Here are some points, one per row:
[ 28  -8 -14 -28 -12  27  32 -19 -36   1 -16 -37 -16  -4 -10   6 -18 -25   2 -35 -18 -39   7  46 -29   9  48 -19  29  -1  26  -3  -3 -23 -22  40   6 -36 -49  27  13  20  -5 -24  12]
[ 22  10   6 -20  -9  24  16   0 -26  63 -10  39  15  39 -17  22 -24 -17  28  21 -23  17  -1 -41  20  14 -21 -40 -56 -10  -3 -32   6 -22 -26  -5  14  -6  38  12  -1  28 -29  -2 -22]
[ 29  14  -6  12  45 -28   6  20  15  25  22  44 -25   3  29 -39 -19  35 -23 -27   7 -26   0  29   0 -25  12  -5 -36 -11  49  14  24 -11  33   9  29 -18  20 -50   3   2  -3   8  15]
[-19 -27 -18  16 -52  59 -18  -9  33  -8 -55 -20   1  26  15  14 -17  45  13  31   5 -19  24  10 -13 -48  -1  18 -29 -22   3 -19 -11  21   6 -13   5 -21   7  -8  50  -5  -4  34  -3]
[-12 -30   4  17 -14  -2  -5 -27 -26 -35 -11   8  -8  28   4 -16  11 -14 -43   2  37  38 -34   5  39  11  18  15  19 -18  31 -14  51 -29 -43   2   8   2  -4 -10 -16 -13  -9  26 -16]
[-24  26 -14  54   9   6   4  22 -23  46  31 -34  -6  -1  17 -33 -18  21  21  21 -27 -21 -11 -31   2 -18  -2   7  30  -7  19  14  17  -8 -14 -23 -37 -13 -18  40 -21 -41  10  11 -16]
[-21 -18   4  10  -2 -11   0  29  25 -10  -3   4  20  27 -53  -4 -36 -51  -2  25  42 -55  -6   9  -8  -4 -18  12  -1   2  20   7  35  57  -5  -4  31  25   0  32 -30   5  21 -34  13]
[-28  -1   3 -24 -20  -9  -5  19  28  31  12 -21  41  -4   6 -12  60  18  -5   6  -3  -6 -19  24 -37  35  22   9 -11   2  37 -13 -34 -36  16  -7  22  50  10  26 -11 -21  -6  11 -20]
[ 14 -13 -23 -24  13 -29 -63   4 -11 -12 -31  -3 -12  -7  -9  17 -48  -1  16  11  10  -2 -52 -15 -10  12  -3 -21  32  38   2 -24  -1 -12  42  26  -6  13 -11 -18 -17 -21  -6  30  -1]
[ 11 -19 -26 -41   5  39   3 -12   7  25 -17  13 -26 -20  42  24  12  21  -9 -13  -1   1  29  18   8  19 -20  27   0  46 -13  45  52 -10 -10   9 -36  39  17  18 -54  33   4   2   5]
[-11 -12  12  20  24  23 -22  22 -30  35   6 -45  22  -4  -2  -2 -25   8 -71   4  32  13   0  25  14  11 -18 -32   4 -42 -28   1 -42  27  -5  18 -11  27  16  -3  -4   8  12  -7  51]
[ -6  11 -15   9 -39 -12  -4 -25   2 -15   1 -13   4 -43 -47  -4  -7  29  13 -22 -21  28 -17  -6  -5  -1 -24  -8 -60  -8  -2  44   0  29 -26  27  14 -17   4 -29 -33 -17 -65 -18  -3]
[ -1   7  16 -17   9  13 -21  -6  -7  -1  -3   0  40 -25  18 -17  -1   8 -11 -11  -2  46   5   1 -27   4 -45  -2  28   8 -19   1  43  -8  25   1  46 -51  16  25  31  -7  26 -43 -30]
[  2  15  28  11  -9   3  16 -17  22  -8  25 -20   2  -8   2  -8  -8 -27 -18  19  -1  48   2 -45  12 -46   4   4  -3  40  47  28 -26  -5  40  25  -5  24 -36 -11   9  74   9  -1 -30]
[ 16 -20   1 -26 -32 -10  13 -28  -9  22  39 -15  -6 -12  33 -42   0  10  52 -11  13 -17  12 -24  47 -18 -26  28  52   2 -24 -16 -10  13 -27   9  48  32  13 -31  24  -3 -17  12  27]
[  9 -16  14  12  32  42  13  17  16 -43 -12  18 -20  17  -1   7  30 -29  -1   4  24 -25 -11 -36 -11  10   1  17   3  13  11  21 -37 -29  -4  37 -21 -22  22  22  37 -56 -29 -34  54]
[-41 -26  -1  -9 -30 -14 -12  -3  11  14  13  58 -32  28  -6 -37  21  16   2  16  12  23  -1  -9 -46 -10  36 -13  19  -3 -50 -13 -12  32  18  -2 -10 -44 -22  20 -11  27 -21   3  38]
[-28   9  31   5  17 -45  43  10  11 -20 -27 -12 -18  -7  -1  -8  -2  -5  23   9 -47  21  10  33  -6  -9 -15  17 -21 -19 -23 -48  30 -22  -4  62 -38  23 -14  12  25 -10  29   3  29]
[-32 -11  -5  -7   2 -29 -12   1 -63   0  -1  21  20   0 -21   9   2  -1  22 -44  45  10  60 -19 -15  21   0  15 -23   4  16  15  -2  15  11   2 -49  13 -15  -9  46 -25  14  12 -31]
[ 47  33  -3 -15 -24  14  56  48 -47 -34 -11  22 -23   8 -33  10  12  13 -13  54   4  29  -1   6 -29  -8 -12   6  12   6  -3  27 -10  -2  -4 -43  25  28 -19 -30   2  -8  31  21  14]
[ 15   3   8  -7  -2   9 -54  52   7 -31  28 -25  -9  22 -24 -16  58   4  13   3 -35  -4  19  12  34  16   5 -36  21  11   0  -6  15  35 -18   9 -20 -19  22 -21   8  39   6   0 -31]
[ 28  19  -7 -21  10 -55  37 -43  14   2 -22   2 -25 -21  17  20  19  29  -5  16  14 -13 -46   2  16 -15   3 -18   0 -13   9   9 -33  32 -15 -14 -31 -10  50  26  14  17  22 -25 -45]
[ -3  33 -11  16  28 -12   6 -10  16 -13  14 -44  14  19  20  23  16  -8  37  33  51  -7  22   7  18  25  17  -3 -16 -35 -61  36  12 -35  34   6  24 -11 -21   9 -16  12 -15  18 -19]
[-21 -26  30   2  30 -25   7 -43 -19  26  22 -12  -5  15 -33  61  -2  -3 -26   9 -42 -13  11  22  12 -27  -3  -2  -2  33 -12  -2  11  -9  17 -56   3   2   9 -28  16 -25 -50 -21 -17]
[  8  34 -40   3 -18 -17 -34 -12  -4   3  16  15  32 -69  11  26  34 -49  -7  10  -4 -14  19   0   8 -32 -27  10   3 -17  11 -32   3 -34  -8 -22 -18 -18   6  -8 -23  23   2  14  36]
[-31   4  31   4   3  16  12 -10  -2 -33 -39  -3  10 -16  26 -46   0 -30  -5 -36 -30 -46 -45 -20  -4  34  -8 -23 -20  28 -28  17  -7  -9   7 -59  -2  -2   2 -29  -1  21  18  27  13]
[ -3  12   2  22  -7  23 -18  13  33 -37  50   6 -49 -25   3  34 -30  25   3 -48  11   8   2  -6   3  38  22  -6 -12 -17  10 -45  -3   6  -3 -49   4  26 -12  38   7 -11  21 -27   8]
[-12   4 -52  28  46  15   1 -24  18   3 -17  49  20   4  -3  14  13  -4 -17 -12 -49  -5  12 -15  14  16  25   9  18   2 -16 -12 -32  29 -19  32  39   8 -24  -6  -9 -20  38  10 -17]
[ 63  -6  43  -3  -4 -14   4  32  47   3  -7   4  41  31  15  -5 -32 -19  12 -38  -2  28   9  16  -7 -16  27  34  19 -11 -10  -1 -38   8   3 -16 -37 -24  -7 -16 -38 -26  -4  -4 -15]
There is one direction along which these points spread out most. Take the direction at right angles to it along which they spread out most. Go by this last direction. For each point below, how far along it does it lie, from 0 to 99? The average is 50, and the first point in the table lies past the average. One standard deviation of the points above along it is 16.
[ 22  10   6 -20  -9  24  16   0 -26  63 -10  39  15  39 -17  22 -24 -17  28  21 -23  17  -1 -41  20  14 -21 -40 -56 -10  -3 -32   6 -22 -26  -5  14  -6  38  12  -1  28 -29  -2 -22] 21
[-28  -1   3 -24 -20  -9  -5  19  28  31  12 -21  41  -4   6 -12  60  18  -5   6  -3  -6 -19  24 -37  35  22   9 -11   2  37 -13 -34 -36  16  -7  22  50  10  26 -11 -21  -6  11 -20] 64
[-12   4 -52  28  46  15   1 -24  18   3 -17  49  20   4  -3  14  13  -4 -17 -12 -49  -5  12 -15  14  16  25   9  18   2 -16 -12 -32  29 -19  32  39   8 -24  -6  -9 -20  38  10 -17] 56
[ 15   3   8  -7  -2   9 -54  52   7 -31  28 -25  -9  22 -24 -16  58   4  13   3 -35  -4  19  12  34  16   5 -36  21  11   0  -6  15  35 -18   9 -20 -19  22 -21   8  39   6   0 -31] 51
[-32 -11  -5  -7   2 -29 -12   1 -63   0  -1  21  20   0 -21   9   2  -1  22 -44  45  10  60 -19 -15  21   0  15 -23   4  16  15  -2  15  11   2 -49  13 -15  -9  46 -25  14  12 -31] 44
[  8  34 -40   3 -18 -17 -34 -12  -4   3  16  15  32 -69  11  26  34 -49  -7  10  -4 -14  19   0   8 -32 -27  10   3 -17  11 -32   3 -34  -8 -22 -18 -18   6  -8 -23  23   2  14  36] 71
[-11 -12  12  20  24  23 -22  22 -30  35   6 -45  22  -4  -2  -2 -25   8 -71   4  32  13   0  25  14  11 -18 -32   4 -42 -28   1 -42  27  -5  18 -11  27  16  -3  -4   8  12  -7  51] 48
[ 29  14  -6  12  45 -28   6  20  15  25  22  44 -25   3  29 -39 -19  35 -23 -27   7 -26   0  29   0 -25  12  -5 -36 -11  49  14  24 -11  33   9  29 -18  20 -50   3   2  -3   8  15] 55
[ 28  -8 -14 -28 -12  27  32 -19 -36   1 -16 -37 -16  -4 -10   6 -18 -25   2 -35 -18 -39   7  46 -29   9  48 -19  29  -1  26  -3  -3 -23 -22  40   6 -36 -49  27  13  20  -5 -24  12] 65
[ 11 -19 -26 -41   5  39   3 -12   7  25 -17  13 -26 -20  42  24  12  21  -9 -13  -1   1  29  18   8  19 -20  27   0  46 -13  45  52 -10 -10   9 -36  39  17  18 -54  33   4   2   5] 80
